Z: several groups of rows, each row roughly a mix of its group's hidden directions; some rows fit no group
Z (130 x 10)
[[ 13  14   9   8  44  43 -25  23   3 -19]
 [ 20   9  28 -42  -2  13  10  -9  47 -16]
 [ -1   1 -57  15 -22 -26  18  28   8   0]
 [ 13  22 -16  30 -43  17   6 -25  19  29]
 [  3  32 -50  30  25  -7   2 -23  -6  10]
 [  8  -9 -27 -17  -8  13  14  63   0  16]
 [ -4  12  44 -33 -28 -29  11 -27  -9  11]
 [ -3 -21   0   2 -43  33   3  36  32  -8]
 [ 47 -35 -16   8  -6 -34  17  -7 -19 -13]
 [-26  30   2  16 -33 -35  16 -19 -23  22]
 [ 34  38   8  16   1 -43   3 -15  28   8]
 [-19  -3  33 -33  -2   3  23 -40   1  33]
 [  0  42 -38  -7 -38 -14  14 -25   5   2]
 [-27  18  25  27  16 -13  10 -53  -5  -8]
 [ 17 -19 -18  -5 -28 -57  21  -3 -17   4]
 [ -3   2  44   8 -30  19  12   5 -34  34]
 [-55   7   3  14  -7   1 -21 -27  17 -32]
 [ 59 -24  -3  17 -12 -18  -1  -2  -9 -30]
 [-22  -8 -28  15 -10  34  35 -16 -29 -25]
 [-13 -34  16 -53  18   4 -13  20  17  13]
 [-28  47 -32  -5   8 -24  10 -31  12   0]
 [-33  -6  11 -28   5  27  16 -17  49  10]
 [-11  -1  15  -7  22  36  -4  15  34  47]
 [-44  36   6 -35  17  10   5 -24  -4  16]
 [ 59 -18   6  -4  30   7 -18 -21  15 -10]
 [  0 -14  -8 -26  11  31   4  59   7  16]
 [ 10   9 -29  14   0  48   5  43  15  14]
 [ -2  23  19 -15  36 -30  22  -6  42 -15]
 [  2  17  34 -32  -8 -36  39  -5 -16 -13]
 [ -8 -32   1   5  51  15 -10 -41   7  -8]
 [ -1  -6 -31 -10   2   1   3 -28  -4  62]
 [-15   7  -2 -19  31   5 -10  -2  50  40]
 [ 25  26  19  -8  51  18 -30   0 -17   2]
 [ 21   5  -1   8  21 -53   6 -37 -24   7]
 [-52   8  22 -23 -36   7 -16 -19   3   8]
 [  9   9  31 -43   0  31  11  -2  38 -18]
 [-36 -28   6 -44  24 -12 -24   3 -13 -17]
 [ 19  46  12  20 -19  11 -38 -28   3   1]
 [-27   2  20  -9   3 -43  11 -41  -1 -30]
 [-17 -14 -18   4   1  63  20   8 -23 -10]
 [ 23  51  -3  15  31 -14 -14  -1 -31  -8]
 [ -5   8 -13   1  49   4  10  32  29 -35]
 [-29 -37  14 -24 -13 -31 -27 -12 -27  -6]
 [-14  37  20  16   6 -19  -4  23 -47 -21]
 [ 24  13   3  38 -21 -41  -3 -21 -24 -20]
 [ -4 -20 -10  19  36  15 -20  13  -5  53]
 [ -1   6 -48   9  -4  18 -21 -11  20  46]
 [ 20 -24 -12   6 -20  21  14 -13 -58  10]
 [ 18 -13 -11 -51   3  -8  48   2  -6  -9]
 [ 10  11  18  34  47  28  -4   2   6 -32]
 [ -2  27 -14  29   0  29  12 -11 -54   2]
 [-35 -12  12 -51   8  16  33  15   0   9]
 [  1  -2   0 -15  57  10  34   2  31 -12]
 [  6 -11  63   5  23  -9  -3 -29   1 -12]
 [ 45  18   3  23 -29 -30  17 -20  18  13]
 [ 51  17  -1  -4  21 -14   3 -44 -11  16]
 [  6 -23 -17 -27  32  14  -6  36 -36  20]
 [ 39  -6 -15  11 -17  37  -2  22  39  17]
 [ -6  12  29 -36  -8 -54   4  19  12  -3]
 [-10  24  26  10 -30   0 -28  -9 -47  21]
 [ -2 -32 -36  23  12   0 -47   1  16  16]
 [-23   9 -14  11  -2 -53  14 -31  15 -27]
 [-38  14  30  32  12 -28  19  -7  16 -24]
 [-22  15  11 -24  25  33 -17  46 -15 -10]
 [ 15  12 -49  25 -26 -18  36   6 -10  -3]
 [ 29   8   0   5 -38 -23  18  -7   7 -50]
 [-19   9 -46  30 -25  31  19  12  -6 -14]
 [-25  -8 -33  12  29  23 -14  21  43  -6]
 [ 34   1   3 -10  18 -36  -9 -40   4  35]
 [  2 -26  -4  13   8   3 -64  -1  14  23]
 [  8  43 -25  24  20  39  15 -13   8  19]
 [  0 -55   8  -7 -42  -5   8  21 -17 -12]
 [ 24   8   9  37  40  35  -7  15   8 -24]
 [-44  18  37  12  -5 -11  -4  -5 -37  20]
 [-14 -19  -7   1 -52 -40  14   5 -25   0]
 [ 11 -36  38 -21   1  40  -7  27   0  -9]
 [ -4   0  37 -30 -17  35  11  18  37 -12]
 [-25  11   9  15  30 -27  12 -13 -39 -35]
 [  5  -5 -11 -50  13  25   5  38 -29   2]
 [  2 -30   8 -16  31  51 -15  26   2  -9]
 [-21  30 -24  27  22 -28  28  -4  30 -13]
 [ -8  12  -9 -35  39  25  12 -13  41  10]
 [ 14 -27 -20 -29  36   1  18  40 -19 -10]
 [-12   7 -21 -14  56  31 -14  -6  14  23]
 [ -5 -22 -31  17   4 -49 -18  -4 -33 -13]
 [-34  31 -34 -15  39  20  -2 -16  -4 -10]
 [ 32 -19  13 -22  21  25  -7  11  50  -1]
 [ -7  12   5  39 -19   0 -37 -48  -3  -5]
 [ 14  17  14   8  -4  50 -41  18  21  -8]
 [  2 -19   6  -4  63  20   3 -20  25  -4]
 [  6  57 -14 -13  -4   0  -2  16 -43  -3]
 [ 16   1  59 -37  21   4  -6   1  -2  12]
 [-36 -27  22  20 -20  16 -29  36  -5  -9]
 [  4 -18   2 -38 -41 -38 -14  -8   3  26]
 [ 21  19 -19  12 -33  22  41  12 -33   3]
 [ 21 -11 -18  16 -42 -17  13 -38  31   0]
 [-10 -27 -35  26  -2 -43 -16  14 -18 -21]
 [ -6  11  31  -9   7 -55 -17 -28  20  -8]
 [ 15   2 -21   2 -10  47   5  49  -4  20]
 [  4  37 -13  45  14  22  -3 -16 -33  15]
 [ 44   1   6  32  31 -28  10 -28   5 -11]
 [ 27  39 -53 -18   1   6   3  18  -1 -11]
 [ 39  -3 -58   2  19 -12  10  18  -3  -7]
 [-15 -10  31  26 -30 -16  -8   9  -9 -50]
 [ 18  -8 -49  30  14  -6  -6  13  24 -32]
 [-31   2 -14  40  -6   1  -9 -13  51   9]
 [-14 -20  -4  11  -7  19 -36  49 -30   0]
 [ -3  10  48   2 -17 -37 -24  13  -6  32]
 [-11 -13 -17  -2 -31  44  11  25 -40   1]
 [-21   8 -18 -15   5  25   4  19  43 -43]
 [-52  24 -17  16   8  28   3   8 -24  21]
 [ -9  -4 -29  23 -24 -15   4  13 -22 -54]
 [ 32 -27  26 -29  10 -34  -4  -8 -27  22]
 [-63  -2  27  -2 -10   4  15 -23   7 -14]
 [ 42   0  -5  34  45  16  -7  14 -17   7]
 [ 29   5  -3 -11  59  -5   6 -26  17  18]
 [ 12  36  19 -16  10 -30  15  24   3  44]
 [-21  26 -13 -15  46  37   9 -15   9  21]
 [  1  -1   6  -2  25 -56  17 -34 -17 -15]
 [ 16  -8  -3 -41  -1 -34 -13 -23   2  44]
 [-12   2 -13  -6 -46  32 -21  40 -12  11]
 [ -4 -21  53   5  30  -8 -16 -10  16 -31]
 [-13   4  -2 -38  39  32   3  -6  36  18]
 [  0 -49 -21 -13  36  12   2   6  15  33]
 [  8 -33   8  45 -26  -6 -24   6  22 -28]
 [ 56   0  -9   8  12  11 -10  -9  28  35]
 [ 12  17 -23  18  -7 -27  29 -31  41 -16]
 [ 21 -19 -21 -13 -47 -23  31   6 -21 -15]
 [  6  31  25  45   8   0 -39 -18  10 -13]
 [-15  24  41   1  15  19 -16 -37  32  10]]

the two rows of each list that fit no group, in list order (the others fit one group, some only roughly)
    k_317: [ 35 -20 -18  15  30 -17  -3  27 -30 -29]
    k_203: [ 13 -15  -1 -21 -38 -11  -3 -25  23  48]
    k_499: [ 32  12  20   4 -12 -15  13 -49  31 -18]
    k_613: [ 50  28  -7  14  -7 -22 -16 -32  18  12]
    k_367: [-12  38  21  14 -41 -11  28 -19   6  26]
    k_609: [-51  32  -2  14  31  27 -11   1   9 -12]
    k_878: [ 12  41  45  -6 -33 -23 -10   7   5   9]
    k_885: [ -3 -34  24  17 -22  31 -20  40 -10  11]
    k_875: [ -2 -25 -26  17 -44 -10  41 -21  -5  -5]
    k_595: [ 24  11   3   1 -50  14  13   3 -45  15]
 -> k_609; k_875
    k_966: [-19 -29  45   7 -11  12 -34  12 -30   6]
    k_579: [-39  10  -8 -26   4  15  21 -36  18  35]
    k_211: [-21 -16  12 -47  25   6  32  30 -12   7]
    k_26: [ 33 -37  17  -4 -39   0  -2   0  14 -37]
    k_42: [ 15   1 -36 -12 -29   6  14 -11  19  50]
    k_729: [ 12  16  49 -16  39  26  16  -8   8 -10]
    k_382: [ 31 -44 -23  -8  14 -13  12  -8 -33  24]
    k_561: [-24  29  31   7 -11 -15  23 -16 -37 -29]
    k_886: [ 61  21   9  19   9   0   5 -11  -6  30]
    k_767: [  9   2 -15 -16 -41  -7 -29  -1 -16  49]
    k_208: [-47  25   3   3   8  37   3  16   4  34]
    k_772: [-12 -15  -6   8  38  30 -38  20 -10 -32]
 -> k_561; k_772
    k_387: [ 10  23  32 -25  -5  -4  13 -20  42  34]
    k_372: [ 12 -21 -17  28   0 -29 -22 -52 -12   3]
    k_182: [ 26   7 -21  -4  18  36  41  35   4  11]
    k_629: [ 25  20  38  20  37  37  -3   5 -12   4]
    k_607: [ 28  13   0  18  47 -13  -9 -34  -7  29]
    k_682: [-13  -3 -21  15 -11   2  -2  46  30 -43]
    k_887: [-12 -35  31   7   3 -20  20  19  -2 -47]
    k_537: [-32 -29 -24 -25 -29 -17   6  27 -27 -12]
    k_623: [ 21  11  17  33 -36 -19 -19 -42   1   8]
    k_760: [  7   0   1 -29  16  32  11  32  12  48]
    k_80: [-43  34 -30   2  -4  17  16   5  -8 -36]
    k_840: [ 21  -7 -51   8 -21   6 -17  38   2 -22]
 -> k_629; k_760
    k_278: [-56 -10   9 -35   1  -1  26   7   5 -23]
    k_277: [ 31   7   8 -19   0 -35  41   2  23  31]
    k_491: [  5 -21 -27   6 -35  -7 -38  32 -11  25]
    k_804: [ 18 -17  11  23  12  46   4  31  26 -25]
    k_518: [-31   0   1  -5 -34  14  41  38  12  11]
    k_103: [-32  49  -5  -4  -2  37  21  -8  21   2]
    k_599: [ 48   1 -28   7  15 -11  46   0  -8  14]
    k_377: [-31 -32  38 -33 -15 -12  -8  23  17  10]
    k_585: [-14 -14  10  -9 -36 -30 -10 -35 -40  -8]
    k_474: [ 67 -23  21   5   1  -5  -9  -4  -7  13]
    k_424: [ 52 -18  26  -8 -20 -32   2 -19 -12 -11]
 -> k_277; k_518
